[[146 120 122 138 134 120 122 128 140 144 136 122]
 [141 118 121 138 138 141 128 130 139 122 138 134]
 [119 135 134 124 127 137 135 131 123 119 126 135]
 [147 111 116 142 142 150 128 130 145 116 142 138]]
=>
[[119 135 134 124 127 137 135 131 123 119 126 135]
 [146 120 122 138 134 120 122 128 140 144 136 122]
 [141 118 121 138 138 141 128 130 139 122 138 134]
 [147 111 116 142 142 150 128 130 145 116 142 138]]

[[140 114 137 127 150 129 112 120]
 [152 120 124 119 140 134 112 108]
 [125 130 153 138 138 122 149 144]
 [144 155 108 154 115 103 148 117]]
=>
[[125 130 153 138 138 122 149 144]
 [140 114 137 127 150 129 112 120]
 [152 120 124 119 140 134 112 108]
 [144 155 108 154 115 103 148 117]]

[[108 117 147 129 114 129 110 124 143 129 130 149 130 130 145 112]
 [130 126 129 110 127 141 129 132 127 109 146 129 144 142 128 131]
 [114 118 134 119 117 129 118 123 132 119 130 132 131 129 133 118]]
=>
[[108 117 147 129 114 129 110 124 143 129 130 149 130 130 145 112]
 [114 118 134 119 117 129 118 123 132 119 130 132 131 129 133 118]
 [130 126 129 110 127 141 129 132 127 109 146 129 144 142 128 131]]

[[126 123 123 132 123 133 130 126 118 130 114 124 135 124]
 [133 128 130 121 135 125 131 121 141 115 131 137 129 123]
 [117 150 146 112 132 121 133 125 131 132 135 122 127 116]
 [130 127 117 136 126 134 134 137 136 124 117 135 127 130]]
=>
[[117 150 146 112 132 121 133 125 131 132 135 122 127 116]
 [133 128 130 121 135 125 131 121 141 115 131 137 129 123]
 [126 123 123 132 123 133 130 126 118 130 114 124 135 124]
 [130 127 117 136 126 134 134 137 136 124 117 135 127 130]]

[[128 138 116]
 [150 132 125]
 [135 134 122]
 [120 121 135]]
=>
[[120 121 135]
 [150 132 125]
 [135 134 122]
 [128 138 116]]

[[111 157 102 130 103]
 [108 157 101 129 101]
 [116 152 109 131 111]]
=>
[[116 152 109 131 111]
 [111 157 102 130 103]
 [108 157 101 129 101]]
---
[[123 122 155 115 138 140]
 [132 116 134 136 142 147]
 [126 144 119 113 123 101]
 [126 113 118 125 145 142]
 [137 142 152 140 122 122]
 [132 118 138 138 140 146]
 [122 121 155 115 138 140]]
=>
[[123 132 126 126 137 132 122]
 [122 116 144 113 142 118 121]
 [155 134 119 118 152 138 155]
 [115 136 113 125 140 138 115]
 [138 142 123 145 122 140 138]
 [140 147 101 142 122 146 140]]

[[130 134 110]
 [109 150 128]
 [129 136 106]
 [122 138 121]
 [131 126 148]
 [152 107 131]
 [104 156 128]
 [131 125 150]
 [108 151 128]
 [107 152 128]]
=>
[[130 109 129 122 131 152 104 131 108 107]
 [134 150 136 138 126 107 156 125 151 152]
 [110 128 106 121 148 131 128 150 128 128]]

[[128 128 149 126 156 129 129 128 130 116 121 120 119]
 [110 134 112 141 128 125 118 149 137 123 137 123 128]
 [123 125 110 133 107 135 124 133 127 146 127 140 142]
 [124 111 137 137 139 122 130 118 114 119 120 113 112]
 [142 150 140 111 136 134 136 128 132 120 141 133 128]
 [128 133 111 135 144 124 133 135 151 118 113 124 126]
 [134 139 154 112 134 137 126 129 119 129 142 134 130]]
=>
[[128 110 123 124 142 128 134]
 [128 134 125 111 150 133 139]
 [149 112 110 137 140 111 154]
 [126 141 133 137 111 135 112]
 [156 128 107 139 136 144 134]
 [129 125 135 122 134 124 137]
 [129 118 124 130 136 133 126]
 [128 149 133 118 128 135 129]
 [130 137 127 114 132 151 119]
 [116 123 146 119 120 118 129]
 [121 137 127 120 141 113 142]
 [120 123 140 113 133 124 134]
 [119 128 142 112 128 126 130]]

[[138 141 109 136 138 114 113 142 115 114 119 138 141]
 [113 104 142 115 115 139 140 102 133 138 130 114 103]
 [141 116 152 139 141 145 145 115 122 127 121 140 116]]
=>
[[138 113 141]
 [141 104 116]
 [109 142 152]
 [136 115 139]
 [138 115 141]
 [114 139 145]
 [113 140 145]
 [142 102 115]
 [115 133 122]
 [114 138 127]
 [119 130 121]
 [138 114 140]
 [141 103 116]]

[[106 144 113 117]
 [107 144 113 117]
 [149 112 143 140]
 [104 126 111 118]]
=>
[[106 107 149 104]
 [144 144 112 126]
 [113 113 143 111]
 [117 117 140 118]]

[[128 145 128 134 130 130 134 122 129 130 129 137 133 156 128]
 [132 141 129 134 132 130 133 125 128 130 129 136 127 151 128]
 [127 144 128 134 131 130 133 130 128 130 129 138 132 157 128]
 [131 143 129 135 131 130 131 123 129 130 129 137 131 155 129]]
=>
[[128 132 127 131]
 [145 141 144 143]
 [128 129 128 129]
 [134 134 134 135]
 [130 132 131 131]
 [130 130 130 130]
 [134 133 133 131]
 [122 125 130 123]
 [129 128 128 129]
 [130 130 130 130]
 [129 129 129 129]
 [137 136 138 137]
 [133 127 132 131]
 [156 151 157 155]
 [128 128 128 129]]

[[122 124 124 134 130 129 125 124 128 126 130 127]
 [136 135 135 117 120 136 131 135 128 152 131 137]]
=>
[[122 136]
 [124 135]
 [124 135]
 [134 117]
 [130 120]
 [129 136]
 [125 131]
 [124 135]
 [128 128]
 [126 152]
 [130 131]
 [127 137]]

[[120 142 121 126 118 120  99 127 141 116 142 123]
 [135 148 124 107 129 134 156 142 115 140 106 137]]
=>
[[120 135]
 [142 148]
 [121 124]
 [126 107]
 [118 129]
 [120 134]
 [ 99 156]
 [127 142]
 [141 115]
 [116 140]
 [142 106]
 [123 137]]
